Each path below is one point turned by a fixed rotation once a step. After each direction that follows a path, write how fast that rotation turns it, in deg/step (0 if it stays still).
Each turn is a multiple of 5 degrees from 10 to 175, or 0.
Each row of a path follows its step; steps can be skipped.

step 0: 11, 18, 19, -26, -1, 0, -18, 0, 12, -1, 2, 3, -10, -9, -16, -12, -11, 4, 5, -7, 14, 12, -11, 9, 9, 6, -9, 20, 14, -12, 6, 1, 20, -12
step 1: 10, 8, 5, 7, -3, 17, 10, -11, 9, -1, -11, 9, 7, 16, -27, -2, -5, -4, 4, 8, -14, -24, 4, 9, -2, 1, 28, -7, 14, -10, -22, 7, 3, 11
step 2: 18, -1, 17, 12, -9, -8, -11, -21, -11, -2, -10, -14, 1, 6, 2, 7, 6, -2, 19, -25, 20, 6, -1, 10, -3, -3, -11, 8, -6, -4, -2, 23, -19, 12
step 3: 11, -14, 2, -13, 18, 26, 0, 8, -4, -5, 20, 16, 14, 12, 17, -14, -5, -19, -13, -9, -1, -2, 5, 14, 7, 7, 13, 16, -1, -10, 10, 2, -2, 16
step 4: 19, 7, 0, -3, 16, -42, 13, -9, -7, -4, -8, -3, 13, 2, -13, -7, -4, -12, -4, -5, 7, 2, 4, 6, 14, 9, -8, -3, 4, -15, -12, -26, 7, 0
step 5: 17, 8, -21, -3, -4, 8, 3, -6, 7, -7, -22, 10, -6, -5, -6, -1, 0, 12, -21, -3, 8, -21, -23, 10, 9, -5, 12, 14, -12, -14, 19, 12, -10, -12
step 6: 1, 1, -3, 10, -6, 14, -11, 8, 20, -4, -5, -26, 23, -8, -14, -6, -23, -30, 0, -14, 13, -15, 4, -2, 0, -12, -15, -4, 2, 2, -8, -1, 4, 10
step 7: 14, -21, 24, -17, 6, -15, 11, 13, 21, 1, -3, -15, -5, 4, 3, -8, 0, 7, -5, -7, 5, 12, -6, 11, 11, -10, 27, 8, -4, 1, -11, 24, 5, -3
step 8: 6, 20, 17, -14, -2, 5, -6, -7, 6, -31, 13, 13, 6, 3, -23, 6, 6, -2, 3, 10, -4, -8, 23, 8, 20, -5, -13, 18, -9, -6, -6, -1, -1, 5
step 9: 2, 5, 9, -15, -6, -15, 2, -3, -10, 12, -19, -12, -16, 11, -2, -6, -4, -20, 5, -5, -4, -30, 1, -3, -13, 15, 13, 21, 15, -16, 2, 8, -12, 11
step 10: 19, 18, -2, 14, 16, 15, -6, -8, -16, -1, 1, -14, 29, -2, 5, 7, 10, -2, -3, -13, 7, 5, 0, 9, -13, -5, 14, 25, -19, -4, -13, 4, 8, -6
-3, 5, 6, 1, 0, 0, -6, 4, -9, 0, -2, -1, 5, -5, -9, 9, -2, 1, -1, -5, 7, 5, 2, 1, 3, 0, -3, -1, -2, 2, -2, -7, 0, 2 => 175
0, 4, -3, 4, -2, 3, 0, -3, -2, 0, -7, 3, -2, -2, -1, 4, 0, -5, 4, -3, 5, -9, 1, -12, -3, 0, 3, -4, -4, -1, 0, 6, -6, -2 => 95
-2, 0, -2, 0, -1, 3, 7, 1, -3, 5, 10, 1, -3, -6, -3, 3, -4, 2, -3, -5, -1, 4, 0, 1, 0, -4, 3, 4, 1, -11, -2, 5, -5, -6 => 155
-1, 3, -11, 4, 0, -2, -5, 6, 1, 2, -2, 0, 4, 0, 1, 0, -4, 2, 3, 1, 3, -3, -7, 1, -2, 4, 1, 4, 2, -5, -1, -4, 8, -11 => 65

step 0: -4, -1, 0, -24, -6, -11, 3, -17, -16, -16, -2, 5, -14, 14, -9, -12, 3, -17, 13, 14, 14, 12, -7, -16, -4, 4, 7, 8, 15, 13, 13, 29, -13, -2
step 1: -14, 2, 8, -10, -3, 38, 21, 2, -13, -14, -4, 5, 2, -10, -2, -4, -15, 4, -10, -5, -17, 2, -19, -1, 1, -20, -12, 6, -11, 0, 7, -6, -24, 9
step 2: 25, 7, 1, -2, 10, -7, 8, 18, -17, 28, -5, -7, -17, -6, -5, -6, 8, -7, -15, 4, -11, 3, -3, -10, -2, 3, -18, -5, 13, -16, 17, 28, 2, 14
step 3: -3, -19, 16, -1, -9, 8, 4, -8, 1, -9, -3, 15, 9, -14, 2, 36, 18, 2, 3, 4, 2, 6, 2, -8, -10, -32, 7, -2, 22, -15, 14, 6, 0, -3
step 4: 11, 11, -10, -18, -20, 1, 3, -18, 2, 6, 4, -11, -17, -13, -15, -7, 3, -16, 7, 4, -1, -7, -31, -8, -18, -17, -2, -3, -2, 17, -7, 6, 17, 11
step 5: -4, 10, 9, -5, -1, 29, -8, -6, 2, -4, 0, -33, 0, -10, -5, 9, -3, -11, 8, 0, -6, 19, 18, -13, 7, -6, -2, -17, -7, -10, -2, 13, -28, 4
step 6: 10, 6, 10, -11, -22, -7, 7, 3, -27, 7, 14, -1, -4, -3, 7, -1, -1, 18, 16, -12, -16, -4, -13, 10, 24, -3, 5, -23, 12, -2, 18, 14, 9, 6
step 7: 14, 3, -4, -27, 17, -4, -6, 3, -11, -18, -20, 16, 8, 6, -2, 32, 0, -2, 8, 2, 4, -3, -3, -3, -11, -8, 4, -4, -2, 3, -10, 21, -13, 26
step 8: 0, 3, 4, -2, -4, 7, 30, -9, 10, 6, -2, 12, -10, -25, -2, -2, -22, -17, 14, 0, -13, 17, -26, 6, 4, 1, 1, 3, 14, -8, -20, 15, -4, -10
step 9: -1, 26, -5, -5, -12, -3, 11, 14, -13, -3, 4, -22, 11, -16, 8, 19, 4, -11, -23, -21, 4, -2, 0, -21, -4, -1, 5, 10, -15, -10, 8, 21, -3, -1
step 10: 0, -5, 14, 0, -4, -4, 5, -5, 20, -11, -3, -2, 20, 8, -17, 3, 26, 2, 0, -6, -14, 1, -23, 11, 9, -5, -16, -29, 12, -13, 4, 24, 7, 1
-3, -6, -6, 7, 2, 3, -2, 1, -4, 0, -6, -4, 5, 6, -6, 1, 3, -2, 4, 4, 5, 0, 5, -2, 2, -3, 2, 3, -2, -3, -4, 11, -3, 1 => 155
0, -2, -3, -4, -1, -3, 5, -4, 4, -5, 2, 2, -3, 3, -6, 3, -7, -4, 1, 5, 12, -3, -2, 2, -4, -2, 5, -1, 7, -2, -3, -5, -1, 5 => 95

step 0: 3, 31, -8, 1, 11, 22, 5, 1, -5, -7, 10, 8, -9, 7, 8, 6, 1, 8, 10, 11, -13, 6, -1, -1, -25, 14, 3, 1, 23, -10, -18, 4, 21, 18
step 1: -13, 10, -7, 1, 11, -19, 4, 16, 4, -3, 4, 3, 3, -19, 11, -7, 9, 2, 3, 16, -22, 11, -3, -22, -21, -12, 16, -10, -11, -11, -10, 23, -3, 15
step 2: -17, 17, 10, -20, 25, 5, -2, 10, 22, -22, 8, -8, 14, -9, -1, -10, -11, -3, -6, 5, 5, -2, -8, -17, 19, 9, 6, 6, -10, -4, 8, 21, 7, -1
step 3: -20, -17, 27, -13, 16, -5, 16, 9, -2, 1, -2, -11, -1, 11, -3, -19, 8, 14, -1, -11, 9, -1, 3, -19, 9, 9, 0, -11, -1, 0, -10, -9, 32, 6
step 4: 1, -3, 11, 16, -13, -29, -4, 9, 15, -7, 8, -10, -4, 4, -5, -9, 5, 0, -1, -10, 13, 1, 12, -13, 6, 1, -11, 1, 23, -14, -24, 9, 13, -24
step 5: 24, 6, 8, 16, -18, -6, 1, 1, 17, -15, 6, 1, 0, 28, -10, 2, -16, 8, -6, -11, 7, -9, -16, 8, -7, -7, 7, -23, 0, -7, 0, 20, 18, 3
step 6: 19, 2, -4, 6, -8, -4, 17, 7, -13, -14, -39, -17, -4, -5, 19, -3, -28, 16, -5, 5, -5, 1, -4, 3, -2, -8, 8, -9, 13, -4, -1, 7, 10, 3
step 7: -18, 12, 1, -12, -7, -26, 17, -16, 11, 2, -20, -3, 14, -6, 0, 6, -26, 3, -10, 9, -8, 16, -23, 8, -5, -7, -21, -1, -4, -13, -2, -5, -7, -1
step 8: -6, 14, 17, -19, -11, -5, -1, -5, -5, 1, 0, 10, -2, -7, 4, -22, -26, -1, 2, -20, 10, 18, -5, 9, 11, -6, 2, -10, -26, 21, -9, -10, -9, -9
step 9: 12, 12, 0, -14, -19, 3, 3, -12, 0, 16, -22, -1, 10, 10, 8, -17, 12, -1, 16, -11, 33, 12, -1, -1, 2, 15, -2, 23, -4, 4, -10, -7, 8, 1
step 10: 9, -13, 10, 18, -21, -1, -6, 13, 24, 14, -10, 11, 8, -5, 11, -10, 21, 7, 15, 2, 14, -1, -14, 16, -6, 10, -6, -12, -3, -5, -8, -7, -21, 5
-8, 0, 5, -5, 3, -5, 1, -4, -2, -1, 3, -1, 2, -1, -2, 0, -4, 0, 2, 2, -4, -1, 4, 0, 8, -1, -9, -3, 5, 5, 4, -11, 3, -1 => 80
6, 0, 3, -2, 1, 6, 13, 0, -2, 0, -5, -3, 3, 3, -4, -3, 0, -1, 2, 4, 2, -4, -1, -5, 1, 10, 4, -1, 4, 1, 4, -3, -4, -1 => 110
2, 4, -2, 1, 3, -1, 0, -2, -4, -2, -5, -2, -3, 4, -8, -1, -5, -4, -3, 3, -9, 7, 2, 9, -5, -1, 0, -2, 7, 3, -1, 5, -3, 4 => 55
-1, -5, 1, -1, -3, -7, 6, 7, -1, -3, 1, -2, -4, 5, 0, 7, -7, -1, -5, -2, 4, -1, 7, 5, -3, 1, 2, 3, -3, -5, 7, 0, 3, -5 => 35
1, -3, 2, 3, -1, 0, -1, 8, -4, -4, 0, -2, -6, -9, 7, -7, -2, -1, -3, 0, 0, -2, 6, 0, 3, -1, 3, -5, 1, 6, -5, -1, -9, -3 => 160

step 0: -4, -14, 13, -4, -10, -21, -1, 13, -18, 7, -7, -8, -20, 8, -7, 7, -5, -8, -16, -1, -11, -12, -18, 17, -3, -7, -10, 7, -11, -16, -13, 9, 1, 1
step 1: -8, 5, -3, -4, -14, -5, 6, -6, 14, -9, -8, -5, -1, -10, 10, 3, -5, -20, -11, 6, 6, 12, -24, -5, 5, 4, -8, 17, 6, -5, -33, 13, -6, -11
step 2: -9, -1, 9, -6, -29, -6, -11, -6, -6, -3, 1, 6, -8, -22, -8, 2, -4, -19, 5, 19, -13, -10, -21, -7, -14, 24, 3, -5, -2, 0, 4, -2, 2, 5
step 3: 1, 0, 13, -22, 6, -20, 16, -19, 3, 13, 8, 5, -10, 9, 4, 7, -5, -10, 3, 1, -21, -10, -16, 4, 8, 15, -7, 17, -11, -4, 2, 10, 2, -16
step 4: -11, -6, 5, 7, -8, 0, 15, 1, 2, 7, -3, -22, -9, -5, -15, 2, 12, -7, -20, -2, -11, 4, -1, -15, -8, 28, 0, 24, -6, -4, -16, -8, 1, -8
step 5: -2, -13, 2, -16, -4, 0, 8, 3, -19, 9, -2, 0, -13, -9, -14, -5, -7, -31, -5, 24, -17, 8, -2, 6, 12, 3, 6, -4, 14, -4, -14, -9, 4, -10
step 6: 9, -12, 1, 18, -14, -24, 11, 9, -1, 20, -2, 1, -6, 6, 1, 8, -3, -14, 2, 1, -15, 14, -27, 19, -4, 11, -13, 9, 1, 4, -7, 10, -1, 3
step 7: -3, 3, 1, -7, 7, -11, -11, 0, 15, 9, -14, -18, -5, -19, 0, -2, -23, -24, -1, -4, -4, 0, -6, -10, 1, 26, -5, 7, 4, -4, -20, 10, -11, 3
step 8: -7, -6, 6, -22, -16, -10, -13, 4, -20, -6, 2, -5, -13, 6, -18, -8, -11, -15, 2, -3, -16, -1, -22, -5, -18, 5, 2, 9, -10, -14, -5, 4, 17, 2
step 9: -4, -2, 3, -10, -13, -19, 25, -13, 9, 10, 2, -7, -16, -7, 12, 9, -6, -4, -10, 12, -1, 6, -18, -1, 8, -5, -4, 10, -17, -20, -18, 10, 9, -5
step 10: -15, -3, 9, -4, -28, 3, -7, 6, 4, 1, -4, -20, 1, -18, -6, 13, 8, -15, -14, 18, -11, -1, -10, -10, -2, 19, -12, 4, 0, 11, -2, 8, -2, -19
-2, 2, 2, 6, 2, 6, 5, 3, -6, 4, -5, -6, -4, -4, -3, 0, 3, 2, -4, 1, -2, 1, 2, 6, 6, -4, -6, -3, -1, 4, 1, -1, 5, -10 => 65
-4, 1, -1, 5, -5, 9, 3, 2, -2, 3, 1, -7, 6, 1, 2, 3, -2, 0, 5, -3, 4, -5, 1, -7, 8, 4, 1, 4, 4, 0, -6, 6, 0, 3 => 125
-8, 3, 0, 5, 2, -1, 2, 3, -6, -5, 0, 4, 2, -1, 3, -6, -2, -8, 4, 2, -2, 3, 7, -6, -9, -1, 2, -2, -3, 1, -2, 2, -1, -5 => 120
6, 6, -2, -1, -1, 5, 0, 0, -4, -3, 6, -3, -1, 1, 5, 3, 4, -3, 3, -6, 3, 2, 4, -1, 1, -5, -6, -2, -4, 2, 4, -8, -10, 5 => 0
-1, -4, 2, -1, 2, -3, -6, 2, 2, 10, 4, -2, 2, -1, 4, -3, -3, 4, 1, -5, -4, -7, 3, -1, -4, 4, -8, -2, 0, 1, 4, 2, -8, -7 => 95
-1, 1, -5, -6, 0, 1, -5, 5, -8, -4, 2, 0, -3, 2, -9, 0, 2, -1, 7, 8, 1, -5, 3, 6, 3, 4, 0, -1, 1, -6, 6, 5, -4, -1 => 130

step 0: 11, -10, 13, 1, -15, -17, 8, -16, -6, 16, 2, 7, -3, 10, 13, -8, 22, 13, -3, 18, 11, 3, -13, -7, 13, 6, 17, 2, -3, -15, -22, 3, -11, -2
step 1: 18, 0, 8, 14, -16, -24, 3, -9, -2, -4, 5, -12, 23, -4, 6, -6, 5, -7, 18, -6, -15, 6, -6, 18, -12, 23, 2, -5, -2, 7, 0, -15, -12, 13
step 2: -20, 10, 11, 8, -6, -7, 6, -5, 12, 10, 18, 8, 4, -5, 1, -5, 10, -10, 11, 16, -12, 10, 3, -1, 24, 15, -11, 6, 33, 13, -7, 6, 1, 1
step 3: 6, -17, 5, 5, -19, -12, 14, 3, 18, 1, -17, 30, 6, 29, -9, -14, 1, -2, 1, 3, -16, -9, -10, -1, 2, -3, 10, 4, 13, -5, -7, 0, -5, 9
step 4: -11, 0, 18, 24, 7, 2, 18, -22, 4, -8, 4, 6, 20, 2, -22, -2, 5, -12, 19, -7, -8, 8, -19, -3, -9, 1, 6, -8, -13, 9, 6, 6, -3, -9
step 5: -5, -1, 7, 6, -14, -4, 20, -11, -5, -7, 17, 18, 13, 10, 7, 26, 10, -7, 7, 25, 6, -11, 9, -7, 13, -11, -16, -13, 2, -4, -12, -6, 8, -6
step 6: 3, 2, -17, 1, -3, -11, 17, -9, -8, -26, 6, -1, 23, 20, -6, -15, -11, 6, -5, -12, -8, -10, -5, 0, -1, -3, -2, -17, 23, -7, -1, -9, -19, 1
step 7: -11, 22, -1, 4, 12, -1, 6, -28, 31, 0, 0, -10, 12, 11, -10, 13, 3, -10, 4, -9, 13, 6, -10, -13, -2, 1, -20, 4, 12, -7, -4, 8, 2, 4
step 8: 12, -5, 1, -3, 15, -5, 10, -5, 24, -9, 15, 22, -4, 8, 3, 29, -13, -5, -4, 8, 2, -29, 8, -5, 1, -2, 12, -6, 4, -2, 6, 0, -9, 19
step 9: 4, 0, -20, 1, 33, 15, 8, -13, -5, -7, 17, 8, 6, 10, -10, 0, 2, 18, 8, -6, -15, 8, -2, -21, -11, 10, 13, -4, 0, -1, -17, -12, -7, -4
step 10: 2, 20, 5, -17, 13, -26, -11, -21, -5, -3, -5, 1, 19, 8, -4, 27, 13, 17, -8, 6, -4, 0, 6, -6, 2, -2, -2, 6, -8, -5, -13, 3, 18, 7
-1, 0, 2, -2, -4, 3, 0, -1, 8, 3, 0, 0, -1, -1, 6, 5, -9, -3, 0, -13, -4, 1, 0, 3, 4, 2, 3, 3, 8, -1, -5, -1, -1, -3 => 70
6, -9, -4, -5, 3, 3, 1, 0, 2, -9, 3, -6, 2, 3, 2, -5, -3, -3, 4, -1, -7, 6, -5, 2, 0, -3, 1, 3, -3, 2, 6, -5, -3, 1 => 140
-6, -4, 8, -7, 3, 2, -4, -1, 1, 3, 7, -6, -1, 5, -1, 5, 9, 0, 3, 3, 2, 2, -3, 3, 4, -4, -1, 2, 6, -4, 1, 2, 7, -2 => 140
-1, -2, 3, -2, -2, -6, -4, 2, -1, -3, -1, 0, 3, 3, -1, 4, -3, 2, -4, -3, -7, -9, 2, 9, -5, 3, 4, -7, 0, -1, 9, -1, 5, 6 => 155
-1, 1, 7, 3, -9, -4, 3, 9, -4, -4, 4, 6, -2, 2, -6, 1, -1, -2, -1, -3, -3, 11, 0, -2, -3, -3, -3, 4, 0, 0, 2, 2, 2, 0 => 35
